In the rows, zero is written as 128.
Each path below is one point turned by a fixed rotation once a step. After each direction that follows a path, write how fast that rotation turns it, in deg/step (0 if it stays still).
Each turn is a multiple of 5 degrees from 10 to 175, or 0.
Each row of a path follows its step; steps can be skipped.
Path 1:
step 0: [124 127 123 127 131 132 133 139 131 124 140 134 120 125 120 135 133 127
 120 127 127 124 115 138 134 130 120 126 135 114 130 124 123 130 131 128
 136]
step 1: [131 118 134 128 127 143 130 127 138 130 137 138 118 122 128 115 124 120
 128 131 125 134 122 128 130 136 133 124 130 122 136 127 134 130 135 133
 130]
step 2: [133 133 123 113 127 137 134 140 126 142 122 129 128 129 129 120 131 118
 127 131 126 132 125 131 128 119 140 130 124 125 132 129 132 125 131 138
 132]
step 3: [130 133 128 124 124 132 126 125 132 127 138 128 132 143 129 130 119 128
 128 136 131 132 130 128 136 115 129 133 114 119 131 129 135 119 119 137
 126]
step 4: [117 127 122 120 122 135 126 131 130 126 128 126 129 128 121 128 120 130
 116 119 134 124 127 133 129 129 110 130 124 130 125 131 138 117 123 135
 131]
step 5: [122 121 127 129 132 136 130 117 129 125 130 127 130 123 130 124 128 124
 125 124 125 127 132 153 139 131 122 131 132 118 125 136 127 132 125 132
 129]
step 6: [133 125 123 128 123 138 130 137 121 129 131 140 122 125 118 122 136 136
 124 129 129 128 133 141 138 135 133 126 134 120 138 122 123 123 128 127
 127]
step 7: [144 130 130 132 120 147 129 126 130 125 130 120 117 129 119 114 130 129
 130 132 127 135 125 127 135 123 135 125 127 129 127 128 133 130 127 133
 127]
step 8: [129 130 127 116 117 136 139 134 138 132 122 123 129 131 129 129 137 132
 121 124 121 130 121 123 132 114 128 131 123 123 127 123 127 128 116 132
 132]
step 9: [124 117 122 122 117 126 133 120 135 117 141 127 130 132 132 129 123 127
 124 131 130 132 114 132 126 118 124 130 129 121 127 129 125 116 126 135
 125]
step 10: [123 117 123 115 119 124 124 132 128 128 129 127 124 126 121 121 119 117
 121 124 130 127 125 139 131 130 117 132 131 127 138 124 129 131 134 129
 140]
step 11: [130 124 132 130 135 138 126 134 129 130 133 125 130 129 137 118 129 119
 124 142 132 133 135 141 138 130 125 124 130 117 128 125 126 128 132 131
 139]
Speeds:
[124 123 126 130 125 125 126 128 129 130 133 127 129 127 128 131 129 128
 124 126 128 128 127 131 131 130 128 129 126 131 124 129 128 129 131 127
 129]  70
[128 125 129 130 129 128 128 126 125 128 124 128 129 128 128 132 127 128
 131 128 128 125 128 129 132 129 123 125 131 126 129 126 128 125 131 130
 132]  65
[130 128 126 130 128 126 125 128 128 125 132 131 123 132 123 129 124 129
 129 126 131 127 127 126 127 130 128 127 127 128 130 125 128 126 128 129
 126]  120
[131 128 127 129 126 127 127 131 125 130 128 127 129 130 128 125 126 128
 130 131 130 131 131 131 132 126 131 129 127 133 133 127 126 128 131 127
 129]  85
Path 2:
step 0: [145 126 119 119 134 117 128 132 124 134 127 128 123 127 131 123 138 123
 128 125 131 130 119 137 130 129 122 133 130 123 125 137 139 122 126 132
 120]
step 1: [124 131 127 121 126 124 126 130 129 128 125 130 128 126 129 124 149 130
 132 121 127 123 120 123 132 120 125 138 121 124 127 141 122 125 139 128
 115]
step 2: [122 128 127 128 122 118 131 118 122 133 112 140 130 129 129 126 128 122
 131 135 132 120 119 124 129 123 126 126 119 138 133 136 130 120 134 123
 120]
step 3: [136 130 133 114 128 120 124 125 115 136 126 133 123 131 118 120 128 122
 132 138 121 125 123 135 126 135 126 136 122 126 137 128 130 118 126 127
 126]
step 4: [135 118 128 118 132 126 124 119 129 131 126 127 128 140 122 131 136 132
 132 122 121 133 124 122 123 123 129 144 121 126 127 134 129 123 119 124
 115]
step 5: [129 126 130 134 133 123 127 121 132 131 126 141 127 122 140 127 139 119
 135 128 134 137 127 126 123 124 122 136 115 129 130 132 134 123 125 121
 116]
step 6: [138 131 121 126 129 114 125 134 123 127 130 133 128 131 129 131 144 119
 125 132 135 117 129 135 128 136 129 128 116 131 136 130 130 119 130 126
 122]
step 7: [133 134 127 127 125 116 122 119 129 133 119 127 127 127 117 124 139 128
 128 118 121 109 122 129 126 130 128 139 125 124 121 134 129 124 125 124
 122]
step 8: [120 126 125 127 131 124 128 116 128 134 118 126 117 125 133 123 125 123
 134 121 124 126 116 127 126 121 133 135 114 124 139 129 132 119 132 125
 120]
step 9: [126 120 131 116 130 123 124 123 117 137 133 141 124 131 126 133 132 123
 132 126 137 129 126 139 130 129 133 134 122 130 140 132 131 127 128 114
 123]
step 10: [141 123 126 122 134 112 123 129 131 135 124 134 127 129 119 128 134 121
 127 119 125 133 128 122 129 131 124 137 128 136 125 128 121 122 125 114
 124]
step 11: [140 130 123 127 130 113 119 128 127 129 118 123 126 122 136 126 137 124
 130 128 131 133 119 129 121 111 128 134 126 121 126 128 132 123 127 123
 120]
Speeds:
[127 125 129 125 130 128 130 127 129 131 128 128 129 128 124 127 123 128
 131 130 129 130 128 129 127 128 132 131 127 129 129 125 125 132 125 128
 125]  65
[131 130 126 126 128 128 126 128 129 130 124 123 128 128 129 129 127 130
 130 125 123 130 127 131 126 127 128 129 129 124 125 128 129 127 126 132
 128]  100
[130 130 126 130 132 124 129 132 131 125 129 126 129 128 130 126 132 127
 131 128 132 127 129 129 128 127 128 127 129 129 125 128 128 131 127 131
 124]  65
Path 3:
step 0: [121 127 135 121 130 124 134 124 116 126 116 129 130 128 128 133 119 138
 128 122 135 133 122 135 119 125 133 126 131 129 122 116 115 128 127 136
 132]
step 1: [134 127 134 130 138 127 122 123 124 135 121 121 129 138 129 120 132 139
 130 122 112 125 124 114 124 118 127 133 130 131 133 123 130 124 124 124
 129]
step 2: [132 138 121 123 125 133 123 127 128 135 132 129 129 133 138 124 109 122
 128 128 131 131 119 122 126 126 138 134 114 126 133 131 129 123 136 120
 134]
step 3: [121 125 127 132 118 130 125 123 123 119 121 120 129 121 132 133 125 137
 120 130 133 128 124 132 133 125 131 123 115 120 128 113 130 118 125 123
 121]
step 4: [133 124 129 127 126 126 130 125 124 134 127 124 129 133 134 114 128 142
 135 119 132 135 134 127 135 126 125 120 136 119 140 120 127 129 133 140
 132]
step 5: [122 126 129 121 131 115 129 120 124 140 132 138 124 136 141 137 123 136
 128 125 126 126 118 125 129 130 140 134 135 127 131 129 127 125 123 124
 133]
step 6: [125 137 126 127 132 132 124 119 116 134 118 126 126 121 129 125 126 132
 121 126 128 128 124 120 121 118 134 115 124 141 121 123 128 127 137 119
 126]
step 7: [140 135 131 134 127 131 120 137 119 119 133 125 136 130 129 117 123 137
 129 128 134 124 118 121 130 117 129 130 128 117 133 125 122 123 126 124
 130]
step 8: [117 130 129 124 125 114 119 122 134 127 130 116 128 129 135 128 122 132
 131 128 124 131 118 133 135 135 126 124 119 123 138 127 127 121 134 129
 139]
step 9: [126 135 127 128 115 127 133 117 118 138 113 135 133 135 128 134 126 141
 127 126 134 130 131 132 124 127 128 128 122 129 127 119 126 127 127 137
 132]
step 10: [139 127 130 127 136 127 128 123 120 133 129 127 121 138 133 128 132 134
 125 120 127 127 135 116 131 119 128 120 131 125 135 125 136 119 117 116
 134]
step 11: [113 137 125 121 134 128 126 130 125 123 132 131 126 132 136 121 116 124
 133 123 141 132 121 126 120 124 139 124 129 126 133 127 127 122 136 119
 130]
Speeds:
[126 127 127 131 124 126 129 130 124 128 124 127 125 126 127 126 130 130
 130 131 128 132 128 128 125 127 126 130 129 129 123 126 131 127 130 127
 128]  125
[123 130 132 127 127 131 126 129 127 128 126 130 129 128 126 131 128 129
 128 123 126 128 127 131 129 130 128 125 126 128 126 127 128 130 130 126
 124]  125
[128 130 128 127 126 130 128 122 131 126 124 129 124 125 128 129 131 127
 125 130 131 127 127 130 126 127 132 128 127 129 127 125 126 130 128 130
 130]  120
[126 125 128 126 127 128 131 126 124 126 126 131 127 127 129 126 129 126
 126 125 130 126 128 128 130 128 130 127 133 127 129 132 133 126 129 130
 127]  60
Path 4:
step 0: [133 131 128 139 130 128 121 133 134 113 132 127 124 115 130 127 120 131
 123 130 127 133 123 124 121 138 119 138 129 119 130 136 128 128 134 134
 132]
step 1: [127 125 113 130 137 133 133 130 137 127 123 119 117 131 131 122 116 128
 131 126 131 114 128 131 117 131 118 130 128 122 126 128 121 130 132 128
 125]
step 2: [130 123 117 120 127 127 134 132 140 118 115 131 131 137 117 131 118 132
 127 140 123 128 128 125 124 131 134 131 131 124 134 127 128 122 122 128
 125]
step 3: [132 130 124 123 127 139 127 131 127 106 136 129 127 125 124 133 124 126
 125 125 125 124 124 118 128 130 132 120 133 118 125 116 121 128 120 127
 131]
step 4: [137 131 125 139 124 127 126 120 139 123 123 130 120 133 138 127 134 119
 132 125 122 119 125 125 127 131 122 127 136 120 123 122 128 115 121 123
 133]
step 5: [136 141 135 136 138 123 132 130 128 121 115 126 119 134 130 132 126 133
 123 141 127 124 114 126 125 125 133 125 133 127 122 132 126 126 130 128
 130]
step 6: [138 123 124 137 134 142 128 142 134 123 122 125 130 127 126 132 132 130
 131 128 130 129 118 138 130 127 135 132 134 119 124 127 130 140 129 119
 128]
step 7: [127 127 117 137 116 134 126 123 134 130 120 131 120 127 123 134 125 124
 126 130 132 134 122 135 127 124 128 127 127 120 115 127 123 132 114 136
 117]
step 8: [130 135 113 133 117 127 130 138 130 130 127 132 131 135 126 118 130 131
 114 134 128 127 124 125 127 115 131 119 129 128 121 119 123 125 130 126
 132]
step 9: [126 138 128 132 123 124 122 135 135 123 124 126 137 130 130 131 130 128
 118 115 128 130 128 119 132 119 130 131 144 117 125 130 140 128 129 127
 125]
step 10: [134 140 132 129 122 123 126 130 131 135 126 125 117 128 136 128 116 133
 129 120 136 127 130 128 120 133 131 118 133 122 119 124 134 137 124 117
 122]
step 11: [137 135 127 138 114 133 131 132 128 141 129 135 125 132 120 129 121 138
 123 134 129 130 126 131 122 135 130 137 140 128 135 133 129 127 128 122
 132]
Speeds:
[131 128 128 131 128 129 129 131 127 125 129 126 132 130 130 133 129 131
 128 128 126 132 131 128 125 126 127 125 129 129 132 128 127 128 129 131
 128]  120
[129 131 131 129 130 130 130 128 127 127 129 129 127 129 130 128 123 128
 126 126 130 126 127 125 129 127 130 125 120 128 127 126 125 131 129 131
 127]  155
[126 127 126 129 123 130 127 131 123 128 128 130 128 127 127 129 132 126
 128 127 127 128 128 126 127 131 131 130 126 130 127 123 126 124 125 131
 127]  80
[129 126 132 127 126 122 127 128 129 129 123 127 124 129 128 126 128 129
 129 131 127 131 130 128 126 127 128 126 125 127 129 125 127 129 124 128
 128]  130
